105  103  165   86  131 yields 86
136  106  158  117  124  127 yields 124
172   67  101  134 yields 101
123   32  141  103 yields 141
146  156  131  124 yields 131
110  171   76   74  122  145  148 yields 145
164   74   58   78  146 yields 78
---
[[ 66 124  56  69 123]
 [ 71  97 122 104  59]
 [106  95 145 155 131]]	95

[[101 135  87  84]
 [125 112  94 149]
 [ 78 106 125  48]]	106

[[ 51  83 127 165  96]
 [ 81  89 121  78  58]
 [ 98  93 121  99  75]]	93

[[140  51 162  45 153]
 [ 77 127  78 128  83]
 [131 108  81  80 109]]	108

[[152 118 107  69  93]
 [ 80  74  80 151 103]
 [ 86  81  79  79  47]]	81

[[136  52  43 105]
 [127  38  43  93]
 [126  36  43  79]]	36

[[126  60  52 101 108  80]
 [ 97 118 115  72 104 151]
 [ 86 152 168 139  28  69]]	152

[[ 48  73 102  64]
 [108  86  95 112]
 [129 101 104 137]]	101

[[164  58 172 117 171]
 [ 31  42  87 117 111]
 [ 86  67  36 164  42]]	67
---
123  43  80  148 result: 123, 148

115  79  123  36  101  139  61 result: 115, 61

112  144  33  158 result: 112, 158

73  47  143  30  46  139 result: 73, 139

90  71  117  125  75  83  130
128  132  120  97  75  69  77
49  97  151  136  71  47  95
result: 90, 95

47  47  133  127  45  131  75 result: 47, 75

119  28  92  151  76  95 result: 119, 95

66  34  99  86 result: 66, 86

78  142  111  93  166
147  72  105  82  78
98  67  110  92  61
result: 78, 61

156  108  159  97  71 result: 156, 71
---
[102 156  59 111  61 148] >> 61
[168 123 123 114] >> 123
[124  34 148  44 143 127] >> 143
[ 31 140  86  68] >> 86
[116  65 159  80 109] >> 80
[ 43 138  92  88 130 111] >> 130
[114  43 157 142] >> 157
[160  66 123 125] >> 123
[159  61  67 163  62  48] >> 62
[ 83 113 140 118  29  95 147] >> 95
---
47  147  165  134  32  65  156
50  139  157  130  31  74  159
result: 47

90  106  85  154  94 result: 94

110  99  111  34 result: 110

155  55  127  73  70  109
155  38  108  70  62  119
106  77  81  114  91  101
result: 62

165  171  168  79  164 result: 165

152  165  143  44  47  123 result: 123

100  99  71  134  122  86
116  91  61  134  125  104
48  31  136  134  105  100
result: 61

98  138  87  125  107
111  140  133  45  112
result: 98

123  31  82  126  85  94 result: 85
---
[[107, 82, 109, 108, 104, 89], [119, 30, 100, 127, 102, 77], [105, 93, 100, 108, 102, 92]] 108
[[73, 144, 133, 47, 130, 35, 136], [99, 98, 98, 92, 83, 123, 93], [95, 111, 110, 96, 124, 62, 116]] 130
[[113, 78, 132, 94, 88], [113, 78, 152, 88, 83], [100, 78, 103, 97, 94]] 132
[[163, 120, 76, 74], [139, 107, 138, 74], [56, 171, 84, 116]] 120
[[41, 172, 73, 85, 125], [129, 76, 114, 99, 87], [98, 114, 105, 71, 105]] 73
[[88, 116, 82, 107, 153], [79, 123, 42, 105, 100], [87, 76, 114, 101, 88]] 82
[[122, 108, 107, 130], [127, 125, 124, 127], [44, 58, 60, 38]] 108
[[102, 123, 38, 51, 130], [47, 82, 96, 96, 128], [44, 82, 121, 107, 112]] 38
---
Q: 42  72  100  139
A: 139, 42

Q:
167  91  41  112  70  116
129  77  87  57  80  134
A: 167, 41

Q:
96  95  98  96
161  155  158  160
A: 161, 95

Q: 56  54  64  48  109
A: 109, 48

Q:
122  44  118  95
95  105  96  95
81  105  75  81
A: 122, 44

Q:
41  72  134  49  67
69  148  129  158  71
A: 158, 41
---
117  94  109  112  46  116  103
74  114  56  101  137  92  135
ans = 103, 74

159  144  74  45 ans = 45, 159

114  75  128  35  107
97  101  115  88  107
113  66  124  32  101
ans = 107, 113

93  87  58  44  73
104  77  78  68  95
124  128  129  122  128
ans = 73, 124

101  114  125  84  157
81  110  152  82  100
ans = 157, 81

96  164  42  130 ans = 130, 96

83  106  80  160 ans = 160, 83

100  98  91  111  84  105  117
30  119  69  109  96  121  120
100  100  147  89  67  85  88
ans = 117, 100

142  70  139  159  173 ans = 173, 142

103  105  85  101  100
67  78  123  72  159
ans = 100, 67
---
array([[ 60, 121, 156,  54],
       [ 84,  88, 125, 114],
       [166,  73, 117, 122]]): 121

array([[113, 108, 110,  89,  89, 119],
       [103,  88,  91, 101,  97, 102],
       [128,  28,  82, 126,  78,  70]]): 108

array([[107,  70,  82,  86, 110, 127, 120],
       [133, 117, 100, 146, 130,  91, 100],
       [158,  70,  40, 124,  73, 148, 108]]): 70

array([[ 68, 123,  76,  79, 122],
       [ 49, 136,  65,  76, 153],
       [ 39, 125,  51,  46, 121]]): 123

array([[109,  94, 100, 106, 102],
       [121,  92,  95,  78,  95],
       [155,  89,  89,  42,  72]]): 94

array([[ 65, 101, 147,  79, 145, 110, 153],
       [ 83, 145, 156,  57, 100, 156, 134],
       [ 59, 165,  51, 113, 154, 166,  75]]): 101

array([[100, 110, 162, 108, 103],
       [ 76, 108,  96,  93, 101],
       [101, 113, 135, 104,  98]]): 110

array([[113,  40,  95,  74],
       [ 87, 111,  82, 114],
       [106,  94, 101, 103]]): 40

array([[ 62, 108,  55,  50],
       [ 83, 136, 154,  66],
       [135,  50, 149,  80]]): 108
---
[[170  35 117  32  44 126  83]
 [ 38 171  80 165 143  80 124]] -> 83, 38

[[129  64 103  86]
 [ 42  92  99 172]] -> 86, 42

[[151 100 100 160  96]
 [152 136 138 125  99]] -> 96, 152

[[ 66 123 128 129  66 128  66]
 [ 41 164 164 162  40 163  40]] -> 66, 41

[[116  99 120 114  92  40  64]
 [ 81 107  78 100 105 131 118]
 [161  72 162  79  87  37  79]] -> 64, 161

[109  38 105  35] -> 35, 109

[ 77 151  51 115  49  67 126] -> 126, 77

[162  58 114 134  99  85  89] -> 89, 162
---
98  61  95  163  135  147 --> 163
129  33  170  82  167  151  78 --> 167
167  105  77  97  96 --> 77
73  34  112  107 --> 34
52  136  89  144  106  91  36 --> 106
114  108  155  123 --> 108
167  87  58  47 --> 87
145  28  117  148 --> 28
122  63  112  46 --> 63
---
102,92,93,83,90,110
154,64,99,97,116,112
Answer: 102, 112

80,158,84,147,154,83 Answer: 80, 83

102,129,95,124,82,131,82
80,160,127,106,81,110,114
102,131,96,124,80,132,80
Answer: 102, 80

171,115,34,131 Answer: 171, 131

162,97,113,35,85 Answer: 162, 85

170,69,129,136,77,58 Answer: 170, 58

77,136,53,56,127,60,35 Answer: 77, 35

82,142,71,129
88,121,88,116
126,40,130,53
Answer: 82, 53
---
[[ 87  72  80 122  68  84]
 [156  64 138 118 130 118]] result: 72

[[ 83 130 110 126 133]
 [106 132 106 110 130]
 [ 50  86 116 156 124]] result: 130

[[122 143 119 131]
 [ 47  55 137  35]] result: 143

[102 140  39  89] result: 140

[134  45 124  41  74] result: 45

[ 39 104  86 115  96] result: 104

[[ 63  73  69  92 130]
 [ 76  66 116 100  43]] result: 73
---
[138  87 173  89]: 173, 138

[109  47  88  46]: 109, 88

[105  42 162 101 125 115  40]: 162, 125

[ 96  71 137 166]: 166, 137

[[139 122 104 102  93 162 105]
 [133 117  88  98 111 144  98]]: 162, 144

[ 71 129  99 170]: 170, 129

[[123 146 171 121 157 136]
 [101 114  73  99 107  90]
 [101  99 118 105 129 102]]: 171, 157

[122  33  46  90  85]: 122, 90
---
133  36  74  107  51  133  43
132  45  72  104  61  129  54
gives 72

124  85  82  72  90  43
119  76  81  80  95  52
gives 81

59  106  109  51  36  74
133  108  60  165  153  160
gives 60

72  59  119  91
129  156  93  115
gives 93

80  158  70  89  118  113
97  157  75  95  117  112
gives 75

90  94  112  81  34  124
80  102  77  94  85  91
gives 77

99  134  170  42
95  93  80  78
gives 80

99  160  73  53  89  89
68  120  88  127  115  114
gives 88

146  59  59  61
140  47  48  61
gives 48

107  148  107  150  146  38  40
110  141  110  143  140  41  42
gives 110
---
[[ 80 115 136 131  47 168]
 [ 79 115 137 132  45 170]] → 47

[[108 170 110  64 102]
 [ 96 131 153  75 146]
 [ 88 124  56  74 103]] → 75

[[120 145 157 131]
 [100 130 119 122]] → 157

[[130  96 102 128  44  78]
 [157  75 125  98  99 136]] → 44

[[147 117 107  45  72  58]
 [ 73  86 103 133 125 124]] → 72

[[122 132  70  57 106]
 [ 76 115  45  72  56]
 [ 95  99 154 131  71]] → 72

[[101  42  47  42  45  43  44]
 [ 99  77  80  78  80  79  79]] → 43

[[151  99 115 141  99]
 [151  99 115 141  99]
 [151 113 115 141  99]] → 141

[[153 122 138  86  94  80  61]
 [168 134 162  81 121  56  42]] → 80
---
147  67  41  111  163
88  57  73  120  145
89  63  89  130  131
-> 73, 163

103  121  28  156  127  157  88 -> 156, 157

105  30  28  38  35  104  43 -> 38, 105

74  148  71  47  153  83  57 -> 47, 153

125  99  151  117  119
111  108  88  105  92
91  114  121  105  156
-> 88, 156

98  152  72  123  138 -> 72, 152

61  131  90  65  39 -> 90, 131

152  105  104  111  111 -> 104, 152
---
136,148,100,72,122
114,138,94,28,72
--> 138

155,91,89,156,91
53,108,109,53,108
115,97,97,115,97
--> 155

121,142,64,111,136,160,141 --> 142

77,106,87,119,143,170,58
97,55,151,90,148,130,32
--> 151

50,148,60,84,164,112,100 --> 148

114,64,159,103,124
85,82,90,89,102
--> 124

87,46,149,94,63,30,52
97,99,118,90,119,127,77
--> 127

151,78,156,157 --> 156

166,39,36,128,153
170,43,49,136,153
--> 166

89,113,155,149,74,116 --> 149
